name the system of each run
j_992, path 1 (6 x 64)
[[  15   39   31  -35    8   28   -9  -42   -8   16    6   20  -37    2
     2   53   14   -6   30  -10    7   -7   26  -26    7   12   17    0
   -63  -33   42  -68  -52  -41   45    7    4  -22  -17  -44   29   14
   -19  -45  -30   18  -42   40    9  -22   -2    5   -4    6  -26  -49
    -4  -37   10   11   18    6   26   28]
 [  24   45   32  -18    3   29    1  -46  -20   22   15   44  -27   15
   -17   31   11  -21   31  -10    2    3   44  -19    0    6   30   -4
   -86  -21   37  -48  -40  -42   51    8    4  -18    5  -46   13    3
   -13  -48  -18    4  -38   29    6  -23    5    6   -3   -3   -7  -45
     0  -34   27   24   12    4   15   17]
 [  29   43   42   -2    1   25   21  -46  -32   18   32   47  -10   25
   -37   14    6  -23   32  -11   -1   12   42  -14   -3    0   36   -3
  -108    5   27  -40  -24  -32   52   12   18   -6   24  -51   14   -9
    -7  -36    0   -7  -22   15   -2  -11   18   -5   -6    2   12  -27
     6  -19   42   20   10   -2    5    8]
 [  22   31   39    2   -6   23   37  -35  -44   10   44   42    5   33
   -36  -13    6  -37   30  -11   -3   19   35    6   -9   -4   45  -13
  -102   21   24  -27  -12  -12   40   38   16   -8   40  -38   21  -19
    -3  -29   15  -17  -15   11  -18    8   41  -15    3    1   19   -4
     3   -4   57   10   17   -1   -6  -11]
 [  15   21   45   15   -9   10   42  -10  -49    3   43   23   13   37
   -48  -17  -10  -35   15   -6   -4   11   23   12  -16  -14   51  -26
   -88   33   24  -21   12   19   16   51   33   -3   51  -15   32  -15
    -4  -17   19  -12    4    9  -20   27   56  -19    6    7   18   11
    -1   17   62    2   18   -4  -20  -29]
 [   3    8   44   22  -27   -1   42   -1  -49   -1   35   14   24   48
   -51  -18  -21  -40   -3    0    2   -6   -4   10   -3  -17   49  -38
   -67   37   14   -7   24   33   -7   56   31    2   47    1   33   -9
     0  -14    9  -16   21    7  -23   45   70   -3   12   17   19   28
    -3   29   52   -5   19   -9  -29  -27]]
j_951, path 2 (6 x 64)
[[-10  20  56  31 -44 -23   8   6  -2   9  14  54  22  52 -73 -16 -32 -35
  -25  -4  -7 -49  16 -39  24 -28  42 -49 -46   8   3   8  15   5  -5   4
   42  -9  33   5   4  23  -1 -32 -24 -12  25   5 -12  43  35  44  14  21
   16 -13  15  43   9  17  21 -28 -48 -14]
 [-13  37  39  13 -32  -9 -26 -11  27  19 -14  68   0  38 -56  17 -20 -10
  -17  -8  -5 -63  25 -56  35 -11  25 -28 -22 -20   5   6 -16 -32  15 -37
   21 -20   5  -6 -23  27  -5 -41 -39   3   5   3   1   6 -11  54  11   6
   -1 -55  17  16 -24  29  20 -21 -28  20]
 [  6  34  13 -13   4   3 -42 -26  41  25 -26  45 -16   1  -4  37  10  12
    5  -6  -2 -29  36 -46  23  11  -6   6   3 -42  16  -8 -45 -54  31 -52
   -8 -19 -34 -22 -37  22  -7 -24 -35  10 -21   9  18 -46 -48  35   2 -13
  -18 -63   7 -24 -36  30   5   0  11  39]
 [ 21  20 -22 -30  38  25 -24 -33  34  25 -20  -9 -17 -29  47  36  36  26
   25  -3   9  19  26 -12  10  26 -25  48   9 -29  13 -20 -41 -47  37 -34
  -37 -13 -43 -41 -30   2  -1  -2   5   9 -45   3  21 -63 -55 -10 -10 -16
  -19 -37  -2 -54 -12  14  -4  25  35  31]
 [ 35   1 -34 -34  47  35   5 -30  -6  17   1 -47 -17 -41  67  12  42  18
   33   1  17  60   2  37  -9  29 -27  45   4  -3  21 -39 -25 -14  30  23
  -39   2 -38 -32   7 -21  -8  18  33   8 -39   4  14 -53 -23 -51 -12 -13
  -21  12 -14 -53  24 -13  -4  31  53   6]
 [ 25 -11 -22 -19  30  21  37 -10 -49   2  26 -57  -2 -21  43   1  25  -3
   21   5  10  57 -12  62 -22  12  -3  11 -18  24  15 -45   7  24   9  67
  -13   9  -2 -15  44 -21 -15  27  36   8 -14   9   0 -16  32 -59  -3  -6
   -7  43 -19 -25  53 -36   2  24  32 -21]]
j_401, path 3 (6 x 64)
[[ 11 -33 -60 -18  35   9   3  11  20   6 -14 -80   4 -52  81   2  35  27
    1   9  12  47 -33  42   2  12 -45  34  73   8   2  -2   7  26 -16  15
  -42  19 -49  13  -4 -10  -1  51  38   8  -6 -14  15 -27 -21 -42  -2 -14
  -14  41 -16 -32  -2 -33  -5  24  36 -11]
 [ 20 -16 -49  -8  41  16   2  -4  22   7  -7 -40  12 -53  69 -14  34  32
   17   3  11  58   5  37  -3  25 -48  52  60   8  -1  20   8  -1  10 -10
  -46  11 -37  -5 -40 -29   5  57  54   3 -14 -39  17 -61 -36 -35  -8 -37
    0  24  -4 -42 -10  -6 -18  28  38  -2]
 [ 18   2 -31   7  31  12  -5 -12  36  12  -7   1  23 -38  45 -27  27  28
   21   1   6  49  28  27   1  20 -40  56  50  10  -6  46   1 -17  17 -37
  -38   7 -29 -13 -77 -31  12  42  59  -6  -4 -52  17 -66 -48 -21 -12 -43
   11   8  14 -35 -18  22 -16  20  20   4]
 [ 10   7 -17  27  14  -6 -12 -12  50  18 -11  31  36 -13  17 -44   9  19
    3  -5   2  29  41   5  21  11 -30  46  51  17 -14  68  19 -18  13 -50
  -22  -1 -20  -8 -94 -23  22  33  56 -19  14 -68  16 -55 -45   6  -4 -41
   28  -5  22  -8 -25  29 -10   5  -7   9]
 [  2   2  -2  47  -6 -23  -1   9  39  12  -8  45  48   3 -20 -58  -8   4
  -12 -10  -5   7  32  -3  23  -2 -12  22  33  28 -28  83  34 -10  -1 -46
   -3   3   7  11 -92 -10  22  26  45 -24  28 -67   1 -26 -28  20   5 -35
   41   2  26  18 -25  35 -11  -2 -29  -4]
 [ -5  -1   9  51 -22 -22  11  20  20   1  10  42  59  21 -38 -66 -22 -14
  -10  -2 -10   5  18   2  15 -12   9  -2  16  42 -26  75  47  13  -5 -20
    8   6  26  14 -66 -18  17  19  45 -29  46 -60 -12   1   5  14   1 -18
   44  18  19  29  -4  22  -7 -12 -44 -22]]
j_503, path 4 (6 x 64)
[[-26  -3  30   4 -41 -24  -4  30  -5  -3 -12 -14   7  32 -44  26 -39 -22
  -47   7  -7 -64 -43 -30  21 -38  29 -62   5  -5   0 -16   8  30 -40  27
   29  -2  10  33  47  41 -17 -20 -54   7  21  31 -19  62  38  33  18  43
  -27   0  -6  41  -6 -20  27 -23 -26 -13]
 [-28   3  17 -25 -18  -8 -17   7   5   4 -18 -25 -26   8 -12  65 -19  -7
  -33   8  -1 -55 -43 -38  18 -17  11 -44   2 -40  24 -62 -29   9 -21  25
   14 -11 -19  12  62  49 -27 -33 -71  21  -9  57   0  39  17  28  15  37
  -44 -20 -23  -1 -11 -21  30  -8  -3   9]
 [ -8   9  -8 -40   7   7 -35 -17  23  17 -26 -21 -40 -10  21  71  11   4
  -11  -2  -1 -28 -18 -39  22  10  -8 -14   7 -51  26 -57 -54 -19  11   5
  -14 -11 -44 -16  36  38 -23 -32 -59  28 -36  55  13  -8 -24  17   1  17
  -47 -41 -15 -35 -25 -10  19  13  25  30]
 [ 12   9 -21 -26  25  12 -37 -23  47  21 -33 -16 -18 -28  42  44  30  28
    8  -3   9  -7  14 -26  14  26 -32  30  30 -43  16 -21 -44 -42  24 -40
  -34 -15 -53 -26 -23  21  -8  -2 -23  11 -35   7  24 -56 -53   4  -5  -7
  -27 -47  -7 -48 -33   9   8  25  37  32]
 [ 13   0 -37   3  28   5 -30 -10  64  22 -37  -9  10 -37  46   0  31  33
    8  -3   8  17  20  -6  23  20 -45  48  62 -13  -4  37 -16 -28  18 -54
  -44   0 -52 -10 -72  -7   6  27  28   3 -14 -39  23 -70 -62   0   0 -39
    2 -23   7 -34 -44   9  -4  18  19  20]
 [  1 -20 -37  14  17  -6 -14  18  45   9 -21 -19  31 -33  36 -38  13  24
  -12   6   3  32   6  33  19   8 -45  41  91  20 -17  68  22  10 -15 -36
  -31  14 -33  23 -73 -15  11  51  51  -5  15 -57  18 -40 -42  -8  -6 -36
   11  27  12  -7 -30   3 -12   6   0  -8]]

runs to name
path 5 (3 x 64)
[[-29   4  14 -29 -20  -9 -29   9  27   6 -31 -16 -27   0  -3  65 -13   3
  -32   4   0 -56 -34 -49  33  -7   3 -41  25 -47  21 -38 -36   2 -18   0
    3 -18 -38  14  36  55 -24 -26 -69  25 -12  53   7  14  -8  37  12  31
  -49 -37 -12   1 -35 -11  21  -4   2  17]
 [-14   9 -13 -32   3   4 -42  -3  42  14 -42 -26 -28 -21  33  64  14  15
  -10   3   4 -34 -16 -44  32   9 -18  -4  38 -52  19 -37 -45 -19  -3 -20
  -23 -11 -54 -10  12  41 -16 -19 -55  25 -31  35  17 -20 -35  19   7  19
  -53 -43 -13 -27 -42 -10  11  14  26  26]
 [  3   0 -32 -26  23   4 -40  -6  57  17 -42 -22 -13 -38  51  37  25  36
   -8   4  10  -6   1 -17  22  19 -44  30  59 -41   1  -3 -29 -32  13 -44
  -39  -8 -58 -10 -32  18   1  10 -21  13 -27   3  26 -59 -54   9  -2  -8
  -26 -33  -3 -36 -45   0   5  20  29  29]]

j_503
path 6 (3 x 64)
[[ -9  30  29 -33 -13  10 -19 -17 -11  10  -6  -1 -45  11 -16  66 -10 -14
    1  -4   0 -36 -14 -38  13  -5  20 -34 -38 -44  42 -73 -48 -16  12  22
   14 -24 -12 -21  60  39 -30 -47 -57  18 -27  62   6  12  10  17   9  27
  -39 -43 -20 -17   5  -6  22   2   9  15]
 [ 14  30  15 -29  12  21 -26 -40  23  17 -23  22 -37  -7  11  55  19  15
   12 -10   4 -15  21 -39  20  15  -6   6 -22 -46  31 -45 -53 -52  36 -27
   -9 -22 -34 -38  -3  20 -13 -39 -41  17 -39  31  15 -36 -36  20  -1   3
  -31 -61  -7 -41 -15   9  10   7  24  34]
 [ 13  29  -5  -3  19  11 -31 -32  48  26 -27  32  -2 -23  17  14  28  22
   13 -11   3   7  40 -31  18  19 -25  38  16 -25   7  18 -32 -52  41 -56
  -26 -17 -43 -34 -63   9  -1  -6   2   3 -27 -20  26 -67 -56  17  -5 -27
   -3 -58  15 -34 -35  35   0  10  21  31]]

j_503
path 7 (3 x 64)
[[ 11  -7 -21  39  10 -16  14  13  26   8   9  21  48  -9   6 -69   2   5
    1   0  -5  40  27  31   5   3 -20  30  33  44 -24  76  39   0  -2 -35
   -9   4   7   9 -79 -37  22  41  65 -25  27 -74   2 -29 -14 -11  -3 -33
   41  30  24  16  -5  24 -17   2 -16 -15]
 [  8   1   4  47  -1  -3  24   5   5   3  13  38  53   5 -15 -71  -1  -7
    5  -3  -5  38  32  33   3  -2  -1  23   4  45 -24  63  47   2   4 -24
    1   5  27  -1 -69 -33  25  31  65 -27  27 -64  -8 -21   9  -4  -3 -33
   49  24  18  19  11  21 -14  -3 -24 -20]
 [ 12   9  21  50  -5  -2  27  -1  -6   8  31  50  48  23 -37 -66  -8 -20
   12  -8  -4  27  41  23  -3  -8  13  12 -33  49  -9  55  31  -3  18  -7
   10   2  40 -12 -51 -31  20  15  55 -35  28 -57  -8 -11  21   0   3 -26
   49  18  26  18  21  25 -10  -7 -31 -22]]

j_401
